One vector is turned by the same rotation once a tick. Each row is the vector after some number of ticks, and that number follows the row.
The counts run from 0 to 608.
[126  81  84 137 124 154 166 111 107 104 166 158  84 126 172 162 137 122
 115 105  97 133 164 172 107 149 148 143 131 159 143 135 105 172 118 144] => 350
[132 120 160  68 117 131 158 165 102 129 101 158 105 144 139 136 142 144
 158 125 158  92 137  95 132  98 158 141 145 101 177 119 131 133 187 128] => 294
[135 126 143 101 124 126 162 123 154  83 163 113 104 102 163 133 116  82
  83 114 129 105 140 199 140 111 113  66  99 109 122 117 150 127 127 107] => 366
[137 134 119 166  86 136 135 135  90 120 172  69 126 101 147 167 122 115
 126 123 112 140 116 127 139 144 123 147  67 177 139  87 152 115 127  85] => 561
[123  65  87 107 122 147 102 109  52 148 122 104  77 104 140 135 149 147
 125 118  97 160 144 122 126 155  98 121 144 131 126 142 111 130 135 110] => 172
[175 128 123 162 146  80 119 112  87 120 137 128 114 125 120 108 190 101
 130 148 112 144 118  66 148 130 151 114 144 122 154 118 108 162 118  65] => 428
[155 111 105  89 159 118 147 134  83 141 170 132  92 148 157 144 184 169
 110 120 163 148 140 119 104 109 106 107 128  83 154 104 123 109 161 136] => 507
[172 154 143 165 131  88 107 137 113 107 134 166 139 100 163 153  96 143
 138 136 104 122 168 126 149 165 144 140 160  84 141 134 123 119 118  62] => 269
[154 126 110 153  99 144 111 111  77 121 172  60 135  88 158 139 134  96
 143 122  96 148 110 120 141 154 111 126 108 167 118 102 142 118 134  58] => 385
[147 172 110 151 160 122 115 127 118 132 120 122 154 144 156 120 127 109
 176 161 137 117 135 110 117 169  93 105 177 108 161 128 125 133 102  50] => 267
[136 133 147 157 105  80 133 105 133 175  99 116 130 171 100  75 142 117
 122 167 124 109  99  78  83  98  81 140 138 126 155  97 134 130  91 133] => 62
[ 97  68 117 101 112 175 162 138  83 109 101 147  85 131 161 159 134 111
 121 102 150 104 157 160 139 127 120 119  97 137 144 156 136 155 191 131] => 352
[116 113  76 158 129 139 125  97 135 124 163  85 109  96 153 123 141 113
 107 141 117 132 115 171 130 153  60 122 114 150 124  98 123 127  48 143] => 363
[156 169 110 118 169 136 110 122 128 118 109 143 131 143 152 108 148 120
 161 160 143 102 136 121 112 143 111  74 177  87 166 136 113 136 117  60] => 91
[130 136 122 125 126  83 137 165 147 143 129 136 187 132 113  94 101 130
 128 165 133 117 208 113 167 159 132 123 141  99 128 135 168 145 141 119] => 264
[118 107 116 191  76  92 142 117 114 122 102 141 135 134 120 103  84 123
  76 139 110 108 159 112 140 133 134 163  66 164 110 139 160 147 160 133] => 219
[122  82 153 112  57 115 140 123 124 107 124 135 125  90 146 119 128 100
  99  98  87  82 115 145 160  93 132 148 103 156  87 132 125 127 124 143] => 197
[123 124 102 200  88  90 127 134 135 129 110 134 175 122 135 115  94 117
 105 149 107 107 147 120 158 156 112 161  88 153  99 137 152 137 123 121] => 43
[141 171 136 141 122  77 121 131 154 160 172 114 132 119 137 118 114 174
 146 157 103 124 135 131  94 142 126 158 155 118 160  84 110 101  60 127] => 283
[122 124 111 153 113 146 143 104 115 119 180 100 127  97 186 152 149 102
 120  99 131 131 108 175 126 145  63 127 111 160 138 126 120 133  70 101] => 188
[125 151  99 125 121 119 111 128 135 117 128 107  89  72 155 155 112 172
 151 153 139  93 101 168 151 135 108 131 103 118 143  73 106  74  98 134] => 144
[156 152 116 207 134  83 129  96 133 142 152 121 131 125 147 115 106 105
  96 147 100 143 146 129 105 168 101 113 126 127 131 131 134 145  72  69] => 49
[160 136 123 144 142 103 159 119 123 117 180 180 120 131 167 142 146 155
 130 134 105 123 146 107  98 120 197 170 167 121 167 106  87 151 108 129] => 291
[148  91 130 173  98  85 116 111  85  95 124 154 116  86 141 138 141 104
 114 120  68 131 134 102 154 143 151 134 117 156 112 148 120 161 125  85] => 35
[118  99 141  59 126 113 145 162 111 151 101 136  83 146  95 116 119 192
 145 160 131 104 142 113 119 106 166 138 133  98 173 101 121 126 183 149] => 119
[142 113 105  92 131 165 126 117  96 129 137 133  73 124 161 148 160 160
 141 116  84  98  86 122  81  82 134 117 139 134 159 102 100  90 144 126] => 333
[ 94  63 111 114 100 131 149 115  99 161  81 128 119 167 126 101 145  97
  88 117 122 125 149 117 115 125  93 121 117 163 119 162 145 180 156 138] => 572
[165 126 138 171 144  73 130 121 122 108 113 207 125 108 169 135 123 156
 118 136 121 102 161 125 147 146 164 140 161  85 130 151  97 141 114 106] => 94
[115  78  88 101 143 151 167 149  99  99 151 141 118 123 170 148 164 116
 121 104 156 122 173 159 154 143 132 119 117 128 130 130 129 167 164 141] => 527
[145 139 129 190 127 107 139 103 130 131 169 137 168 138 180 122 115  82
 111 127 115 124 163 137 114 160  97 135 145 143 114 144 144 139  84  70] => 50
[118  88  97  92 139 160 160 135  92  99 115 136  68 141 148 166 162 125
 121 120 163 117 155 152 130 134 135  84 102 122 151 136 133 156 181 119] => 528
[150 143 132 159 107 125 138 123 109 103 138 154 178 140 173 126 139  84
 157 117  87  92 124  88 132 129 145 154 155 167 124 150 110 173 126  85] => 430
[129 121 133 126 123 124 157 139  97 105 147 103 137 142 121 120 165  72
 100 127 148 130 140 115 154 124 128  85  89 135 128 126 161 174 167  68] => 31
[ 99  85 124 127  81 159 140 133 127 123 101 138 120 130 165 128  66 123
 103 107  85  87 148 175 108 128 105 137 114 172 106 141 134 128 160 136] => 0
[154 160 148 107 148 105 177 175 136 127 187 129 145 155 148 140 125 136
 135 137 179 113 166 128 111 123 153 137 128  89 170 101 141 115 150 113] => 286
